Rotation paths and how fast each direction turns (deg/step)
Each turn is a multiple of 5 degrees from 10 to 175, or 0.
Each row of a path follows its step; steps can be skipped.
Path 1:
step 4: [ 13 -61 -15  12 -12  31 -18  -6   7 -17   6 -27 -31  -5  63   8  24 -24
  31  34 -16  17   9  26  -8   4  13 -16 -34  -2 -24  -1  -4 -31  -3   9
 -17 -18   0 -13 -15  16 -15   5 -16 -14  19   2  -4   0  10  -6 -17   5
   8  27  -4  13   8  19  22 -21 -36  23  -3 -10  10   3 -23  -6 -35   0
  14  -5 -35   2  18  16   4 -16  -1  31  10]
step 9: [  7  13 -22 -10   9  43 -18  23  -8 -15 -13 -28 -31  21  19  28   6  -3
  -4   1   8  11  14  49 -18  11  -1 -13  -5 -28 -40   2   4  -9 -17  28
   4  53 -22  10   0  -4 -11  -8 -24 -14  -1   8  22  -4  -7   8 -30 -31
 -12 -17  23  20   5 -11 -16 -11 -22  14 -16  21  26  27  -8 -45  13 -29
  13   6  -2   7  12 -12  36  22   7  22  -9]
step 11: [ 33 -19 -18 -12 -38 -12  12 -22   2 -13   4 -41 -20  20  29  -5 -10 -22
  22  38  27   3  -2  -6   4  26   4  -3 -18  -7  29 -37  50 -18   7  18
  16   8 -18  17   8  -1 -19  16   1 -12   4  -2 -23 -16 -24 -17 -20 -22
  -8  36  22 -14 -15  19 -17   5 -15  11   5 -47  25 -36   9  -8  -3   7
  -3  -3 -26   3   9  -9 -33 -17   4   2   2]
step 14: [ 29   0  -9 -25 -16  30  21 -27 -25  15  -7 -24 -20  35  43  -3  18 -25
   9  14  20  17  10  11  -9 -11 -10 -29 -16  11  -5   5  22 -52 -15  -2
 -11  10  -5 -11  10 -22 -21 -28  -4 -10   7 -34 -39  17  -6   9   5 -21
  19  16  32  24 -21  17 -55 -14  -9  36   9 -19  -8   2   5 -14 -13 -11
 -15  13   0  21 -14 -11  -7   1  10  17  11]
step 15: [ 30 -14  -3  -2 -11   9  18 -44  16 -46  21 -50 -31  22  13 -20  15  21
  20   1  -7  -9  12  -4  -6   6  -1  12 -23 -16  -7  20  30 -23  -3  12
  -6 -24 -27  10  -4 -14 -16 -31  -9  -9  20   2  -5 -34 -38 -14  -7  -8
 -11  29   9 -15  18   5  -4   2 -21  13  18 -13   4  -8  -7  -8  21 -29
   9   4 -25 -34  27   9 -28  24  31  19 -33]
step 20: [  3  -4 -47  27 -17  23  12   3  -6 -27  16 -11  -1  -9  12 -15 -17  -6
  17  42  -9   6   6  54 -17  47  36 -15 -41 -25  -3 -16  20 -22  18  20
  16  -6   3  15 -10 -14  -7 -19  21  -7 -12  -4  11  17   6 -17 -28 -20
 -20  18  21   0  -7 -19   9  10 -50  16   9 -40  29  14  -3 -11 -17  -5
   8   1 -17   2 -19  -9   3   8  -6  -5 -24]
step 27: [ 28 -21 -33 -10  -6   7 -17   3  14  -1  -5 -29   0  20  34  41  29 -21
 -12  14  31  21   3  20   4  -8   6 -12  -6 -29 -23 -23  22 -31  -4  24
  45  -8 -17  30 -11  14  -2 -12   9 -15 -19  -5  23 -20  26   7 -11 -57
   7  32  19  -3  -6  10 -23  -7 -24  -6 -10  -1  -7  -1  12 -20 -33 -32
   5 -22   6 -25   5  -3 -13  -1  16  21 -12]
step 29: [-22 -11 -26  13 -22  31   5  -7 -25 -62 -18 -29 -34   8  29 -19 -10 -19
  21  50  11  -1  23  11 -19  28  -4 -11 -15   1 -21 -11   2  30   8  19
 -19  29 -22   2  22 -23   0  12 -28  -6  10 -27  -7  10 -18   0 -12 -23
 -13  -7  19   2  -5  -9  -9  -3  -4  14  -5 -52   8  19 -21 -11  17   1
   4  23  -9  12   9 -27 -27 -20 -10  -1  10]
step 31: [ 24 -48 -20  12   6  18   5 -30  19  10   3 -34 -44   2  33  11 -14  32
 -14  10   7   9  15  21  11  -8  34  -2 -51 -36  11  -5  -2 -25   5  45
  30 -32  -2  16   9  -2 -18   5  22  -8  32  22  -7 -30  -1  -2 -27 -19
  29  18  27   5 -14  18 -12  11   2  11 -14   1   2   0 -12  -5 -11   6
  -8 -19  -2 -17  12  -8  18  22   9  17  -7]
Directions:
[ -3  12   2   1  -5   3   5   4  -4  -6  -4  -2   2   4  -7   2   0   3
   1  -1   2  -4   0   7   5  -5  -3  -4  -3  -2  -3  -1  -9  10   4   1
  -3  -3  -6   3  -6   4  -1   4  -3  -4   2   0   4 -12   2  -3   0   2
  -1  -3   0   4  -1  -4   3  -3   2   5  -1  -3   2   6  -1   3  -1   2
   0  10   0   7   5   0  -3   8   2  -3   1] : 110
[  8  -4  -4   0   6  -2   2  -2   4   2  -2  -1   2   5  -3  -3   5   4
   1   4   3  -1  -5  -3   4   0  -3   0   7   5   2   1   6  -1   1   4
   2  -4  -5  -1  -1  -1  -1  -5  -1  -1   8  -2   8  -6   2   1   3 -10
   9  -1   3   6  -2   7   4   8   4   0   4   1   0  -8   1   4   2   1
  -4   8   0   2  -8  -3   1   0  11  -2   1] : 90
[ -1   6   0  -4  -3  -3   0  -1   2 -11   1   4   6  -5  -5  -3  -7  -6
   6   4  -6  -9   7  -2  -5   3   4   6   3  -4   1   1   8  -3   4   3
   1  -3   6   5   2   6   1   2   4   5   4   0  -3  -4  -4  -4   0  -3
  -5  -5  -4   7  -6   3   2   2   6   1   2  -7  -2  -2  -5  -2   2  -2
   5   2   0   1  -5   2  -3  -4  -2  -2  -1] : 80
[ 6  3  1 -6  9 -1  1  1 -4  3 -4 -1 -6  1 -2 -8 -1  1 -1 -9  4  8  4  0
  7 -3  6 -3 -1 -2 -4 -2  1 -5  6 -3 -5  2  9  0  2  6  0 -1 -6 -3  5  8
  4 -2 -2 -3  2  2 -6  2  2 -3 -3  5 -3  3  4 -1 -2 -8  1 -6 -6  0 -1  2
 -1 -1  2 -4 11 -2  0 -1  2 -4 -7] : 110
[ -5   1  -2  -4  10   0   0   1  -3   0   7   0   0  -2  -7  -2  -2  -7
  -2   0   7  -3   2   6   0  -4   2   0  -4  -2  -2  -6  -1  -3  -4   1
   4   3   0   7   2   0  -4  -1   2   4  -3  -1   5  -5   0   4  -3  -6
  -3  -1  -2  -2   4  -5   9   4  -6  -3  -3   8  -1   1  -4  -2  -3   2
  -7   5  -2 -13  -6   7   4   6   1   2  -3] : 100
[  3  -5  -3  -8   2   7  -6   1  -2  -2   0  -3   3   6  -3   5  -8   1
   1  -1  -2   1  -3   5  -1  -8   0  -2   2   1  -5  11  -1  -3  -2   1
   0  -1  -1   2  -2   4  -2   6   0   3   0   1  -2   0   3   4   1   1
   1   4   2   3  -5  11   3   1   8   2  -3  12   0   4  -5   0 -11   1
   6  -8   5   2   0   0   3   0   1   2   4] : 80
[ 0 -4 -4  3  1 -1 -4 -7 -8 -6  0 11 -3  4  5  3  1 -3 -1  1  7 -6  3 -4
 -2 -5 -3 -8  0 -3 -3  0 -2  5 -2  4  3 -4 -1 -2  9  0  3 -6  2  1 -1 -5
 -9 -5 -1 -6 12 -2  2  2  1 -1  3  4 -5  0  3 -4  2  3 -2  1 -5 -2 -1 -3
 -2 -2 -1 -5  4 -4 -7  5  2 -7 -1] : 25
Path 2:
step 2: [ -4 -13 -22  45 -21  12  18  10  15  10  19   8  -7 -20  -9   2  23 -26
  29  30   1 -23 -27   8  37   7  12 -10   3  11 -14  14  12  25   3  18
 -16 -22  29  24   4  -3 -22  -1   6 -44 -16  12  -6  12 -14  26 -14 -15
 -23 -34   2  13  12  12 -10  22  27  15  18 -10  -4 -35 -32   7  -2 -15
   2  17  22  12 -32  -2  17  28 -13 -14  55]
step 3: [-11  37  50 -23  15  12  21  10  16  18 -34  -5  30  23 -30 -25  16  -7
   7 -12  -4  -6  -6 -20  -5 -12 -49  -9 -13  -9  17 -26  34  11  21  30
  21   7  40 -21 -11 -28 -29   9  28 -18  -4 -26   2 -15   2   3  18  24
  12 -27  10  16   9  -4 -18   1  19   7  -5   5 -27  34   3 -19 -28 -15
 -21 -11  -6  -3 -11 -15 -24  -2 -14  17  -7]
step 6: [-17 -22  25  -6 -27  39 -10   2 -22  26 -23 -15  -8  13  10 -23   7 -25
  -8  -5 -34 -11  -3 -25  -5 -16   3   9   0 -36 -13 -11  21  10  20   4
  31   4  16  -8 -16 -15  11  -1  -7  -7   5 -16  13  12 -28 -15  -2  27
 -41  18 -13  18 -20   3  -1  53 -19  51  16   2  13  36   4  11 -14  12
 -36  -1  13  -4  30  -5  -3 -28 -34  23  13]
step 13: [ -1  31  -3 -15   1  20   5   2   6  31  11   5  10  19 -14  11   2   1
   7  -7  35  -8   6   8  -5  -7   7   5 -20 -40   2 -16  10 -19 -26  17
   4 -19 -21 -21 -20  -8  17  -1  18   5  -8   1 -16   5  -8  24 -34   5
 -17  13  30  14 -11  31  -6   2  20  29   7   7  -5 -55 -43 -27  -2  47
 -42 -15 -36  22  17  -3   8  30  -2 -25  32]
step 21: [-27  -6  15 -23   3  10 -38  11 -20  -4  -3   7  21 -34 -30  -5  15  15
  18  11 -18 -22 -21   4   1 -32  10   4 -35 -23 -32   2   1   8   4  11
   1  16 -27 -19   5  -8  36   1 -14 -14 -28 -54  -1   8   7 -28  22 -20
  -7  10 -10  27  -5 -19 -11  28   8  31  31  40   3  -3 -16  16   5  13
  14  36  21  22  18 -13  -2 -28 -17  -8 -10]
step 22: [ -4 -21   6  20 -35  28  14   1  -1  -4  12  10  41  21  -1   8  39 -20
  13  26   7  50 -26  24 -19  -9 -13 -28  11  30  16  16  27   6  -2 -12
  32   5  18  17  18   3  19  18 -22  15 -28  20  13 -26  -5  19 -21 -16
 -49  -3  24  18  20  14  -3  12   8  10   4 -17  12 -16 -26  13 -25  23
 -12  -2  19   2 -28 -16 -27   9  19 -11   6]
step 26: [  9  25  18 -30  -9  26 -15 -10 -30  11 -10  -1  17  12  15 -56  -5  -2
   1  21 -26  22   1 -23 -25  -1 -28  13  -8 -15  -5 -10  -8  14  24  -5
  25   1  -5  -1 -29 -38   8 -14   1   1 -11  -5  24  34  -8   3  30  20
  31 -18 -16  -6  -4 -23 -32   1  22  20 -21 -13   1  39  -7 -26 -22  22
 -10  -6  -7 -49 -16   7 -10 -18  28   5  30]
step 29: [ 14   4  32   8   9  13  -3  12   6  29 -10  -3  20  -5   7 -37  -5  -1
  14 -30  -7 -11 -26  22   8 -15   6 -23   9 -39 -10 -25   8  12  25   8
  26 -10  38   2  12  -4 -15 -28   9  -3 -23  10  10  26   7  23 -16  28
 -19 -41 -35   9   9 -19 -42  47  23  16  14  -7  20   3   6 -12 -16 -25
 -23 -35  33  -8  20   3  18  19 -13  19  13]
step 34: [-17  25   1  13 -35   8  25 -21 -24 -33  -7 -24  29   5 -14   8  21  -2
   4  10  25  19  -1   0  -9  18  21 -14  13  38  14   8  34  13   8   4
  29  -1 -10  12   7  -9 -11  -1  15  -6 -12  -5  18  25 -11   2  11  -8
  -4   1 -19  -5  41   9 -18   5  25   9  15 -27 -19  -4 -29   7  22 -38
  52  15  16  -4 -26 -21  -9  50 -10  28  30]
Directions:
[  6   0   1   5   2   3   0   5   8  -1  -1   5  -1  -4   1   5  -2   0
   0   4  -5   6  -1  -4  -1  -2   1  -2  -1  -1  -6   3  -1  -1  -7  -4
  -6   3  -4  -3   5  -8  -3   1  -6   0   0   1   0   6   0   1   4  -1
  -1   2   6   3   5   1   6   4   4   4   5  -4  -2   4  -5  16  -4 -10
  -1  -4   5   5  -5  -1   0  -1   2   4   3] : 110
[  2  -3  -3  -7   1   8  -3  -6   0   3   4   5  -4   2  -9   3   2   1
   0   5   0   0 -10  -3   3   3  -3  -1  11   4   2   0   4   1   3   1
  -1  -1   1   5  -1   5  -6 -11  -4   1  -1  -4   1  -1  -4  11   3  -2
  -7  -2  -1   0   0  -3   2   1  -3   3  -1  -4   6   4  -2   0  -3  -3
  -7   8   1   6  -1   4   0   0  -2  -4  -7] : 110
[ 7 -2 -4  3 -5 -5 -5  5  6  8 -3 -2 -1 -3  3  0 -3  5  2 -3 -8  0 -2 -6
  1  1 -2  3 -8  7 -4 -9  2  1 10 -3 -5  1 -1  3 -8  1  3  1 -4 -7  2  3
  1  1 -2  1 -3  0  1 -8 -7  2 -3 -3 -4  8  6 -5 -9  1 -2  1 -4  1  2 -2
  0  0  2  0 -3  5  1  2  2 -6 -2] : 120
[ -4   1   4  -1   2   1   2   2   0   0   5  -9   1   3  -2  10  -4  -5
  -4   1  -5   4   2  -4   1   4  -5  -1   4   3  -3   6   0   6  -4   5
   3  -6   4   6  -4   2   0   0 -10  -5  -8   3   0  -2  -5   2  -1  13
   2   5  -6  -1   4  -4  -3  -2   2   0  -1   0  -4  -3  -2  -3  -3  -2
   7  -6  -3   5  -4   3   5  -4   1   6   3] : 125
[ 4 -1  1  0  1  1  6 -4 -7  4  5 -1  2 -6  1  2  4 -3 -6  7 -3 14 -2  1
 -1 -2  4 -2 -7  4  3  1  8  5  3  4 -1  8 -1 -4 -5  0  3  1 -1  3  1 -3
  4 -2 -2 -2 -4  3 -3  2 -5  2 -4 -2 13  2 -3 -4  4  8  0  2 -4  2  4  4
  4  4  3 -1  4 -2 -5 -1 -2  7 -5] : 25
[-12   5  -7   4  -3   4   1   2  -2  -1  -5   4  -5  -1   2  -2  -8   5
  -2   3  -5  -4   3   2  -3   8   3  -6   4  -2  -3  -1   5   4  -3   2
   3  -4  -5  -2  -1  -5   3  -5   3   1   4   3  -6   0   1   3   2  -5
  -2   4   1   5  -4   1  -1   1   6  -5  -3   7   3   2 -12  -2  -4   2
   7   8   0   2   1   2   2   0  -5   5   3] : 170
[  3   1  -7   0  -1   6  -3   0  -1   0   0   6   6  -2   4   4   2   2
   3   2   4   1   6  -3   2   1  -6   5   2   6   2  -3  -3   4  -4   5
   2   2   2   2   2  12   2  14  -1   3  -3   5  -3   3  -2  -1   1  -8
   1   1   0  -3  -6   2   2  -7  -1   1   3   4  -4  -6 -10   2  -2   3
  -4  -2   8   7   3   2   6   5   0  -2   1] : 125
